In the data rows, the value 128 means zero.
Here is the table:
tensor([66., 131., 89., 79., 105., 240., 50., 108.])
tensor([105., 104., 114., 115., 125., 98., 143., 99.])
tensor([135., 115., 157., 57., 171., 69., 146., 50.])
tensor([115., 88., 133., 142., 115., 139., 190., 146.])
tensor([52., 121., 77., 92., 103., 96., 178., 159.])
tensor([119., 151., 77., 123., 167., 123., 77., 119.])
tensor([0., 126., 108., 123., 122., 186., 90., 84.])
tensor([0., 149., 159., 83., 199., 171., 65., 134.])
tensor([99., 138., 90., 83., 109., 90., 153., 122.])
tensor([122., 184., 74., 115., 137., 117., 100., 202.])
tensor([196., 167., 114., 136., 149., 90., 168., 200.])
tensor([61., 106., 95., 136., 142., 254., 126., 119.])
tensor([150., 110., 174., 138., 137., 171., 129., 114.])
tensor([160., 111., 104., 180., 111., 128., 186., 171.])
tensor([136., 144., 124., 159., 97., 178., 39., 144.])
tensor([173., 141., 174., 156., 182., 79., 138., 164.])
tensor([177., 103., 159., 114., 137., 124., 121., 138.])
tensor([188., 116., 137., 159., 121., 158., 61., 89.])
tensor([163., 113., 127., 111., 100., 154., 161., 101.])
tensor([127., 96., 110., 139., 105., 108., 194., 136.])
tensor([189., 84., 100., 116., 104., 105., 146., 141.])
tensor([176., 56., 168., 107., 117., 81., 223., 74.])
tensor([81., 217., 52., 121., 119., 162., 75., 216.])
tensor([140., 130., 158., 110., 132., 179., 103., 90.])
tensor([29., 230., 106., 0., 180., 119., 0., 89.])
tensor([52., 134., 90., 78., 131., 159., 81., 115.])
tensor([150., 146., 148., 130., 104., 103., 120., 153.])
tensor([232., 69., 183., 201., 135., 171., 153., 35.])
tensor([224., 125., 150., 141., 146., 34., 193., 180.])
tensor([180., 76., 141., 142., 135., 130., 160., 72.])
tensor([2., 87., 62., 143., 82., 255., 102., 66.])
tensor([83., 157., 176., 130., 153., 106., 150., 163.])
tensor([163., 130., 153., 149., 201., 99., 152., 126.])
tensor([165., 103., 137., 170., 164., 110., 168., 137.])
tensor([135., 108., 83., 118., 85., 173., 128., 104.])
tensor([180., 108., 167., 188., 131., 124., 145., 162.])
tensor([174., 121., 139., 166., 85., 164., 132., 163.])
tensor([46., 145., 100., 78., 90., 166., 65., 90.])
tensor([96., 132., 145., 135., 170., 156., 166., 98.])
tensor([255., 150., 125., 106., 115., 73., 170., 152.])
tensor([37., 86., 64., 155., 18., 217., 130., 69.])
tensor([0., 154., 85., 87., 132., 240., 0., 116.])
tensor([178., 89., 160., 146., 130., 86., 220., 125.])
tensor([120., 164., 116., 114., 135., 44., 194., 154.])
tensor([30., 101., 128., 111., 121., 170., 83., 44.])
tensor([225., 154., 115., 174., 156., 151., 102., 161.])
tensor([107., 98., 121., 90., 121., 43., 220., 103.])
tensor([92., 124., 102., 85., 142., 58., 226., 139.])
tensor([82., 148., 78., 110., 129., 82., 167., 202.])
tensor([92., 68., 139., 186., 44., 255., 0., 88.])
tensor([164., 189., 156., 112., 189., 189., 2., 77.])
tensor([248., 97., 179., 155., 120., 72., 255., 129.])
Each group spreads out from one shared centre, both ways along 4 directions of its own. The first row asked about is in group 0, and each new group gets the next number.
Some new rows, each followed by its group:
tensor([174., 205., 148., 142., 161., 18., 92., 172.]) 0
tensor([148., 165., 187., 126., 169., 72., 103., 139.]) 0
tensor([29., 130., 145., 106., 132., 191., 76., 160.]) 0
tensor([175., 143., 112., 145., 84., 92., 184., 184.]) 1
tensor([64., 100., 125., 144., 150., 227., 163., 90.]) 0
tensor([160., 133., 160., 146., 110., 190., 52., 95.]) 1
tensor([196., 124., 129., 182., 91., 92., 215., 205.]) 1
tensor([48., 132., 27., 88., 71., 80., 254., 237.]) 1
tensor([20., 81., 145., 123., 163., 195., 69., 136.]) 0
tensor([255., 130., 166., 112., 172., 14., 184., 177.]) 0
tensor([157., 147., 88., 101., 116., 112., 132., 126.]) 1
tensor([111., 125., 112., 140., 112., 144., 152., 126.]) 0
tensor([151., 147., 65., 176., 85., 146., 152., 214.]) 1
tensor([128., 119., 134., 158., 116., 167., 79., 124.]) 1
tensor([184., 82., 160., 126., 124., 125., 139., 86.]) 1
tensor([143., 99., 145., 148., 107., 175., 62., 100.]) 1
tensor([102., 132., 129., 124., 147., 144., 49., 72.]) 1
tensor([131., 153., 135., 122., 144., 72., 162., 91.]) 1
tensor([139., 110., 136., 100., 94., 138., 150., 63.]) 0
tensor([128., 92., 120., 92., 124., 129., 108., 132.]) 0
tensor([137., 134., 163., 92., 173., 73., 95., 103.]) 1
tensor([131., 88., 102., 135., 118., 160., 92., 156.]) 0
tensor([152., 85., 186., 157., 82., 103., 168., 80.]) 1
tensor([117., 223., 120., 86., 176., 128., 0., 104.]) 1
tensor([224., 102., 142., 194., 87., 126., 143., 113.]) 1
tensor([107., 202., 122., 71., 149., 113., 151., 158.]) 1
tensor([137., 26., 174., 191., 104., 136., 163., 84.]) 1
tensor([137., 107., 127., 90., 173., 49., 195., 138.]) 1
tensor([201., 114., 127., 159., 107., 105., 233., 187.]) 1
tensor([149., 133., 150., 86., 155., 125., 124., 112.]) 1
tensor([255., 223., 245., 103., 141., 0., 183., 160.]) 0
tensor([205., 138., 168., 148., 177., 80., 132., 174.]) 0
tensor([94., 93., 123., 156., 141., 154., 128., 113.]) 0
tensor([133., 175., 102., 140., 151., 112., 107., 187.]) 1
tensor([181., 113., 153., 164., 116., 135., 81., 48.]) 1
tensor([71., 117., 145., 161., 134., 118., 146., 90.]) 0
tensor([208., 154., 143., 127., 92., 104., 172., 95.]) 0
tensor([86., 169., 118., 135., 127., 99., 104., 112.]) 0
tensor([30., 166., 118., 125., 124., 204., 28., 124.]) 1
tensor([88., 80., 142., 144., 77., 184., 133., 115.]) 1
tensor([74., 163., 61., 70., 84., 154., 82., 84.]) 0
tensor([138., 114., 112., 145., 79., 140., 141., 142.]) 0
tensor([158., 112., 146., 107., 130., 97., 112., 142.]) 0
tensor([166., 138., 136., 162., 134., 217., 0., 134.]) 1
tensor([128., 141., 98., 116., 162., 97., 86., 119.]) 1
tensor([84., 107., 137., 129., 77., 66., 253., 216.]) 1
tensor([120., 117., 146., 89., 142., 106., 159., 119.]) 1
tensor([0., 168., 99., 185., 153., 174., 156., 106.]) 0
tensor([120., 136., 190., 201., 176., 107., 198., 140.]) 0
tensor([70., 224., 58., 126., 136., 92., 163., 223.]) 1
tensor([149., 74., 161., 174., 225., 82., 180., 169.]) 0
tensor([111., 157., 140., 115., 122., 172., 36., 81.]) 1
tensor([153., 107., 94., 82., 95., 122., 57., 149.]) 0
